A single turn carries every row of the set below to another of its rows. Some are shown first; where does it send the rows asked next?
q_37: [ 12  -2  -9   4  -1   6  -4  12 -23   4  10   8  -7  33   2]
q_814: [ 23  11  23  -2 -18   7  -3   0  -3   5  -9   7 -11  -8   2]
q_315: [  1 -14  -8  22  -8   5  -6  -8  -2   0 -18  -7  -6 -19  10]
q_233: [  6  -6   8   7 -16  10   3  -7  -8   4   0 -20 -24 -11   9]
q_267: [ 13 -21 -14  -1 -28 -21  -4   7  -7   9  11   0   8  13  -5]
q_737: [ 10   9 -13  14  -3 -16   3   4  -1  12 -15  18  14  -2  -4]
q_574: [ -2 -13  -4   7  -7   0  -4  -1  24  -8   2  19  -3  18  -2]
q_55: [ 11  -4 -15   9   5   5  -5  12 -20   3   0  16   2  28   4]
q_145: [ 21 -12 -12   8   4  -2  -7  15 -26  -1   0  14   4  21   1]
q_790: [ 13   0   1   1 -31 -16  -2   6 -10  14  20 -11  -5  15  -6]
q_953: [ 14 -20   1  16   0 -15 -15   4  14 -18  -1  18   0   3  -8]
q_211: [ 23 -34   2   4 -16  -7  -7 -10  -5  -5  23  -5   3   3  -1]
q_473: [  5   8  -7  15 -14 -22 -18   5  -8   6  17  -5  -6  18 -12]
q_432: [ 29   6   3  26 -10   3  17  11  -8  13   2   1  11  14   9]
q_765: [  1  16   2  21  -2   9 -20 -20   0   5   9  -1  -3   6   2]
q_474: [ 18   4   4  10   9   7  -1 -16  -4   5 -10  16   9 -14   5]
q_409: [  9  -6   9  -6 -34  14  -3  -2   8  10 -10   7   1   2   9]
q_637: [ 11 -13   4   7 -27   5 -19 -16  -6   6  23 -14  -2   8   4]
q_344: [  8  24  -3   7   6 -15   4   4  -6   9  -1  14  -5   8 -10]
q_603: [ -6  -4  -5  13 -13  14   1 -10   2   6  -9 -11 -16  -7  13]
q_21: [ -4 -32 -12  13  -6  -2   2  -5   7 -10   4  -8 -15   2   5]
q_9: [ 25  -5  -2  24 -19   3  14  12  -5  14   4  -3  15  19  10]
q_297: [ 17  -7 -10  -9  -8 -13  17   7  -5  13  -7  19   9   3  -4]
q_582: [  0 -17  -5  22   6  -7  -7  -4   2 -15   5 -10 -21  -4  -1]
q_686: [26  9  2 35 -9 -2  6 11 -7  9  4 -4  9 16  6]
q_46: [  6   0   6  14  -4   0 -14 -16   0  -2  30  -8 -11  15  -4]
q_572: [ 14 -16   4  15 -11   0  -5  -4 -12  -3  -8 -16 -13 -23   6]
q_437: [ 21 -23  -3   3   5   0   9 -13   2  -2  -1  19  13  -7   3]
q_884: [  7 -11   4  12  13  -2   9  -4  -1 -11   2  -4 -26  -8  -1]
q_57: [  6  -8   1  15 -32   2 -28  -1   7   1 -11   2   7   1   5]
q_919: [ -4  22  -9  14 -14  -9  -4   0   3  17   6   2  -2  18  -4]
q_372: [ 23  -2  -3  34 -19  -2   2  11  -6  10   7  -8  14  20   8]
q_991: [  3 -24  -3   1   1   4  19  -5   5  -6   1  -1 -21  -4   5]
q_472: [ 29 -13  -2   1 -19 -23   5  10 -13   9  -1   4  11  -5  -6]
q_567: [ 28 -25   6  -4 -17   3   2 -12 -10   5   4   3  11 -12   7]
q_290: [ 25 -12  19   4  -4 -14  -5   7   4 -16  13   8 -15   3 -12]
q_302: [  9  -5  13  -6 -11   1   6   1  16  -6  15  11 -20  18  -6]
q_863: [  5  10   1  13  16   6   1 -19   9   1   6  15  -3   6   0]
q_747: [ 22 -10  -6   4  -2   0  -6  15 -29   0  10   7  -4  25   0]
q_109: [ 19   8  15  18 -16  -3 -27   2  -4  -4  -9   1  -4  -9  -3]

q_919 goes to q_267
q_46 goes to q_567
q_991 goes to q_603
Now find these:
q_302 goes to q_409
q_372 goes to q_145

